In the rows, zero is written as 128.
Named moves (each a turn or a mirror), then the moves between two rows, first move first; the first pair answered:
move Loka:
[132 102 120 136 157 103 147 138 125 113] -> [127 103 139 132 165 112 145 133 110 119]
[105 142 120 107 128 126 128 149 153 120] -> [ 99 144 139 102 138 137 125 144 135 131]
[ 85 126 123  84 142 153  96 165 159 185] -> [ 89 126 102  91 130 139 101 172 176 175]
move zivip:
[ 79 140 128  80 110 145 112 169  94 152] -> [ 95 118 144  99 117 152 118 138  58 155]
[153 140 159 125 112 135 170 126 116  43] -> [146 149 151 116 108 132 168 140 133  42]
[116 118 147 101 166 141 112 132 129 167] -> [115 121 148 100 165 142 112 136 131 168]
[114 162 159 121 137 132 134 108 121 126] -> [109 166 156 117 134 130 133 116 130 123]
move gon:
[152 125 147 157 125 128 137 111  93 110] -> [148 105 144 155 133 140 122 107  93 136]
[143 112 104 185 124 102 126 139 148 117] -> [144 133 125 187 124 101 138 133 127  96]
[137 138 144 134 126 131 117 119 119 138] -> [136 128 138 136 126 131 113 118 125 148]

Each pair is two moves apart.
[156 142 114 154  98  95 152 135 131  86] -> [134 174 134 131 106 102 148 157 134  87] : gon zivip
[157  81 150 160 134 138 116  81  91 132] -> [171  90 114 172 108 108 135  90 126  97] : Loka gon
[145 160  80 147 102  99 126 144 193  77] -> [ 93 194 177  91 150 161  99 157 134 127] : Loka zivip
[135 161 136 125 117 113 123 146 137 116] -> [153 141 133 147 113 110 130 121 123 111] : zivip Loka
[135  93  94 143 105  87 138  95 148 112] -> [136 121 143 144 112  95 152  82 100  91] : gon gon
[ 92 174 179  92 137 138 123 155 118 124] -> [ 99 136 182  97 148 156 107 135  98 158] : gon zivip
[144 136 118 182  87  97 133  62  82  67] -> [108 200 151 142  94 103 138 103  88  53] : zivip gon
[ 97 147  95  90 128 120 132 141 189 113] -> [ 98 181 161  90 143 135 152 122 123  92] : gon gon
[137 126 153 118 168 142 136 114  76 147] -> [115 119  99  95 159 136 114 154 147 170] : gon zivip
[ 73 128  96  80 129 134 101 153 170 182] -> [115  65  77 127 122 130 103 102 145 191] : zivip gon
[ 99 117 168 141 137 153  99 110 101 179] -> [128 152 108 167  89  89 140 130 160  96] : Loka gon
[103 191 124 108 108 115 133 152 162  84] -> [136 100 160 147 137 154 113  73  77 143] : zivip gon
[133 158 125 105 113 104 145 111 111 102] -> [124 124 137  98 131 133 123  98  93 148] : gon gon
[113 117 108 128 146 157 107 139 152 135] -> [108 134 138 119 154 164 111 133 125 133] : gon Loka
[113 110 140 118 157 151 113 120 113 169] -> [120 125  88 125 127 114 126 145 169 135] : gon gon
[169 138 142 114 126 121 155 113 134 124] -> [151 148 136  96 129 123 145 136 155 133] : gon zivip
[133 139  85 140 123 114 135 150 188 133] -> [123 177 177 127 148 142 146 131 106 127] : gon Loka
[ 70  83 112 138 144 150 113  99 128 151] -> [ 66 114  84 133 125 126 125 125 170 118] : zivip gon
[146  83 119 145 107 104 117  87 117 128] -> [112 124 100 107 102 100 110 142 177 127] : Loka zivip
[131 130 136 135 137 128 134 100 105 128] -> [130 134 105 137 121 112 140 114 141 113] : Loka zivip
[122 178 111 103 129 115 111 163 175 127] -> [120 198 152 100 138 124 118 157 137 116] : gon Loka
[132 133 151 123 132 135 126 118 112 131] -> [143 141 135 131 119 118 138 122 128 109] : Loka gon
[139  84 110 107 127 123 101  96 141 130] -> [137 114 101 104 112 104 117 114 163 100] : zivip gon
[123 167 152 133 142 118 133 149 113 128] -> [135 162 123 149 128 101 140 150 139 115] : zivip Loka
[122 125  77 116 108 106 145 147 192 122] -> [ 87 145 160  80 150 159 125 143 125 164] : Loka zivip
[136  86 151 148 151 166 130 161 137 156] -> [151  75 128 164 137 150 137 155 151 142] : Loka zivip
[153  99 139 150 147 137 125  97 141 136] -> [148  99 147 145 151 141 125 100 138 139] : gon Loka
[134 138  91 135 113 108 138 147 166  90] -> [ 97 162 155  98 146 149 122 156 125 124] : Loka zivip
[130 139 177 125 121 138 138 134  96 127] -> [113 148 168 108 123 141 125 156 120 139] : zivip gon
[146  92  81 129 140 162 110 118 117 207] -> [145  97  61 126 130 152 112 132 142 198] : Loka zivip
[ 91 155  62 114 125 120  88 214 173 185] -> [153  58  63 182 129 125  88 126 101 205] : zivip gon
[124 145  97  93 136 126 123 178 181 141] -> [128 188 154  96 141 127 149 166 130 104] : gon gon
[101 148 154 100 151 143 123 141 117 145] -> [109 119 149 112 157 148 115 123 110 164] : gon zivip
[143 117 122 145  95 128 131 110 125 110] -> [132 140 116 128  92 126 128 134 149 105] : gon zivip
[105 179 105 107 116 128 120 162 178 120] -> [168 118  92 173 103 111 140  93 132 104] : zivip Loka
[104 158 123  91 133 181 105 164 154 152] -> [147 116 154 135 140 188 119  97  79 149] : gon zivip
[ 87 190 141  91 136 138 123 177 152 115] -> [122  86 148 132 157 170 100 104  90 179] : zivip gon
[126 113 115 127 120 125 119 143 147 143] -> [139 106 115 140 115 120 125 131 138 134] : zivip gon
[103 164 103 116 112 121 125 150 167 122] -> [136  97 124 155 127 141 117  88 105 153] : zivip gon
[106 116 107 115 124 126 119 139 138 170] -> [124 101  97 133 120 119 127 123 135 161] : zivip Loka
[125 152 101 122 103 101 144 162 171 102] -> [122 164 181 118 131 133 145 132  90 111] : gon gon
[125 120  69 135 120  93 126 161 188 108] -> [157 135 138 168 129  96 161 105  90  69] : gon zivip
[151 126 126 161  92 113 127 178 153 130] -> [145 146 176 155 109 127 136 165 105 129] : gon Loka
[113 149 115 135 107 119 149 129 147  98] -> [129 116 141 149 123 137 142  95  99 120] : zivip gon
[135  77 152 138 138 167 102 102  92 181] -> [ 91 129 126  90 131 160  89 167 162 179] : zivip Loka
[151  96  61 127 120 109 130 108 148 147] -> [137  90  81 111 139 133 113 106 136 180] : Loka gon
[180  76 128 184 140 129 134  62  75 105] -> [123 204 122 119 121 101 156 164 155  43] : zivip gon
[ 97 144 147 109 137 102 129 144 145 123] -> [102 143 139 113 132  98 134 143 152 118] : gon Loka
[175 141 158 171 131 157 115 124  97 162] -> [191 154 124 185 105 127 133 133 127 121] : Loka gon
[118 133 142 111 142 145  98 134 152 175] -> [150 100 140 148 139 137 107  94 127 169] : Loka zivip
[103 174 186 115 135 137 136 135  93 115] -> [ 97 108 134 107 143 156  92 140 136 187] : gon gon
[134 127 166 148 148 142 127  79  49 127] -> [ 73 194 143  85 144 140 112 165 132 127] : zivip Loka
[113 127 165 110 126 146 115 121 101 141] -> [114 102 113 110 112 134 105 139 154 150] : gon gon
[101 109 109  96 140 148  92 158 158 155] -> [148  78 141 146 139 144 118  93  85 131] : gon zivip
[157 114  96 157 118 100 165  97 107  72] -> [ 98 173 102  93 123 110 146 164 160  87] : Loka zivip
[128  81  73 126 137 139 104 129 188 169] -> [103  97 118 102 160 168  92 135 161 193] : Loka zivip
[147 174 160 148 116  97 166 127 111  83] -> [135 160 193 136 140 128 148 117  82 117] : zivip gon
[116 122 175 127 136 164 116 122  90 167] -> [161  88 108 175 102 120 136 101 123 130] : Loka zivip
[120 126 123 120 122 133 123 127 148 141] -> [124 146 131 122 120 125 136 129 142 120] : gon gon
[128 102  97 128 124 123 118 136 158 160] -> [117 133 166 118 145 145 124 127 101 158] : gon Loka
[151 118 157 155 113 126 145  94  95 126] -> [156 115 143 161 106 116 149  95 107 118] : Loka gon
[159 119 153 179 132 102 145 101  72  81] -> [158 100 154 179 141 114 133  92  64 103] : Loka gon
[137 123  96 130 137 120 129 141 127 141] -> [144 124  99 136 135 115 136 132 120 133] : zivip gon
